In the rows, 128 means zero.
One turn or mirror swaps these rows in pairs. Which row does each one swap with?
zovi: [133 119 116 142 145 141 136 100 122 134  80 129 112 128 150 102 103  99
 156 102 106]
Kolu: [133 105 127 156 124 127 158  97  90 141 136 129 117 144 122 112 110 145
 138  85  95]
dakem: [126 124 122 117 112 103 136 104 125 112 142 133 123 144 144  83 105 128
 149 115  84]
Disig: [163 129 116 111 157 129 137  99 108 155 130 109 106 152 139 120 139 118
 143 115  89]
bapi: [155 111 139 143 130 109 171  89 107 138 126 119 119 149 169 115 115  98
 175 101 116]
por: [162 122 129 128 130 136 131  96 112 155 116 104 119 154 132 118 134 122
 133 135  86]
zun: [133  96 152 168 147 110 147 110 111 139 125 104 105 140 129 117 146 114
 136 106  82]
vatu: [124 121 140 133 140 138 153 100 127 136  89 142 123 117 132  95 105  89
 154 102 113]
Libem: [152 141 138 101 131 115 156 100 111 157 133 117 125 157 133 117 147 116
 131 117  97]
Gemin: [146  94 128 101 148 104 126  84 124 144 139 114 116 143 148 125 109  83
 153  89 100]
zek: [147  82 130 121 119 104 134 117  94 157 125 123 105 131 161 106 101 102
 160  93  99]
vepo: [132 123 133 104 120 118 151  94 125 113 131 143 120 140 133  80 112 125
 155 121  80]
kapas: [107 111 133 131 111 136 153 112 114 109 135 107 133 126 149 125 136  89
 135 103 113]
mis: [116 130 126 125 141 122 149 104 112 134  89 150 129 124 139 103 114 107
 145  79 122]
Supi: [133  98 130 148 162 112 142 107 107 118 138 157 107 139 130 129 129 126
 134 100 106]
fimu: [119 130 129 109 124 121 147 102 111 124 136 132 120 135 131  73 111 134
 143 123  85]
zale: [127 117 129 114 118 109 149  93 132 111 129 137 135 147 134  76 108 129
 155 121  93]
vofo: [112 112 124 137 113 123 154 105 130 118 133 100 137 130 154 133 130  91
 130  98 110]
Zuvo: [ 90 106 134 129 137 121 145 121 131 145 120 129  99 155 122  97 140 112
 153  76  96]
givu: [162 131 134 115 128 142 154  90 109 160 134 117 116 157 128 111 134 128
 137 109  86]
nos: [139  86 148 163 135  92 151 117 113 127 123 118 103 141 131 109 139 117
 135 120  96]
topu: [ 96 104 132 136 130 131 135 105 129 148 123 125  89 159 123  96 130 116
 148  71  97]
Boke: [134  89 139  92 139 113 119  90 122 152 135 117 115 148 154 133 107 104
 155 103 120]
Kub: [109 104 120 128 107 126 159  94 128 117 115 109 142 136 136 137 134  98
 138 104 116]
zet: [120 124 122 107 119 109 157  95 131 116 131 133 118 156 136  88 105 125
 152 124  82]
nizo: [120  96 123 134 153 120 128 112 109 121 138 162  99 149 127 121 128 118
 130 102 115]
vun: [133  85 132 124 123 112 132 113  95 159 119 123 101 129 159  93  99 106
 169 100 102]
Lanu: [130 102 133 138 148 138 132  98  98 131  89 136 104 126 132 113  95  84
 143 103 101]
Livok: [ 97 136 135 128 141 132 150 112 117 149 124 135  99 155 126  84 133 118
 147  84 101]
siler: [123  93 113 136 167 117 143 108 113 110 133 141 109 149 119 116 129 117
 120  99 106]
ribe: [128  97 161 111 114 106 136 106 113 139 111 108 128 163 149 105 149 104
 156 114 129]
zef: [111 102 123 138 105 124 165  89 116 122 130 104 135 125 154 118 131  97
 134  98 118]
sadid: [155 135 135 110 156 125 143  97 106 159 129 119 120 147 131 121 139 111
 144 132  85]
lavag: [117  93 162 110 118 100 136 121 119 155 116 124 132 165 152 108 140 107
 154 119 116]
dif: [116 117 132 127 122 131 159  96 123 121 121  99 139 117 150 123 145  85
 144 105 119]
bubi: [124 117 160 118 118 114 137 106 105 154 111 121 140 157 153 108 149 104
 152 113 134]
vapep: [133 114 127 137 164 127 130 101 106 138  84 133 132 123 147 114 106 118
 144  96 117]
vipa: [121  97 135 136 173 117 133 111 124 107 126 144 102 152 123 122 132 124
 133  99 101]
Zopin: [123 118 120 127 155 136 133 102 102 141  88 145 130 114 135 116 116 104
 154  95 111]
kavom: [140  97 149 167 152  99 147 113 113 134 127 113 108 139 129 117 134 112
 135  92  76]
rer: [ 88 112 138 124 141 128 151 116 118 139 118 124  91 159 123  88 121 121
 138  84  98]
beg: [120 130 141 113 116 112 139  98 120 114 149 123 124 140 139  78 107 123
 156 115  84]
mek: [135 102 155 104 123 106 129 110 109 155 119 121 129 160 144  92 153  98
 154 113 127]
tizi: [106 116 139 129 142 138 146 105 129 141 111 119  90 170 115  89 129 115
 147  86 102]
milum: [156 123 139 111 119 141 146 104 115 155 129 120 118 143 112 109 145 110
 135 129  93]
reron: [126  84 126 128 116 104 143 104 113 161 127 106  92 125 144 101  98 101
 159  90 106]
lani: [ 94 113 142 130 154 126 149 118 119 150 117 131 103 152 121  86 129 103
 131  81 106]
gezu: [130 109 131 140 127 128 143 101  87 164 141 116 123 125 137 108 102 136
 134  94  85]
Situ: [130  86 130 133 161 109 130 115 106 111 124 150 121 143 131 121 119 118
 117 103  93]
Monud: [143  93 131 100 147  98 129  80 120 145 137 113 129 148 148 116 103  94
 154 107 123]
mati: [154 112 135 156 145 112 158 102 106 125 121 123 118 128 169 106 139  94
 172 104 101]
vosil: [137 120 138 142 142 143 156  95 113 131  83 144 130 129 152 108 111 105
 155  90 119]
muf: [125 119 123 126 117 105 159  89 116 113 144 126 115 143 145  74 114 127
 144 119  87]
dakuz: [153 114 136 151 151 113 145  87 115 125 126 113 109 135 157  86 114  94
 177 106  92]
pevez: [133 103 149 115 148 101 124  79 130 152 145 125 119 152 145 128 112  93
 153 104 123]
giri: [115 107 134 123 114 142 165  92 127 124 121 112 140 125 140 135 132  91
 132 101 108]
tarop: [131  95 159 114 118 125 135 108 112 147  98 117 125 172 147 104 134 106
 149 120 132]
muz: [167 112 143 122 136 123 128  88 100 144 120 110 106 154 119 117 130  96
 139 127  82]
vadid: [135  91 126 148 123 142 139 108  80 147 136 109 123 128 134 115 112 123
 122 108  97]
Sen: [127  93 167 123 118 108 135 114 118 144 112 125 122 171 161 107 136 104
 146 125 122]
Dafid: [144  99 135 109 143 103 134  79 115 159 149 125 116 138 154 132 104 102
 159  97 118]
Luz: [112 104 117 125 114 141 169 100 132 126 131 106 136 137 140 130 135  91
 132 103 114]

Swapped with dakuz: vadid
Swapped with mis: Libem
Swapped with vipa: Boke
Swapped with kavom: zek
Swapped with zef: muf
Swapped with dakem: vofo
Swapped with zun: vun

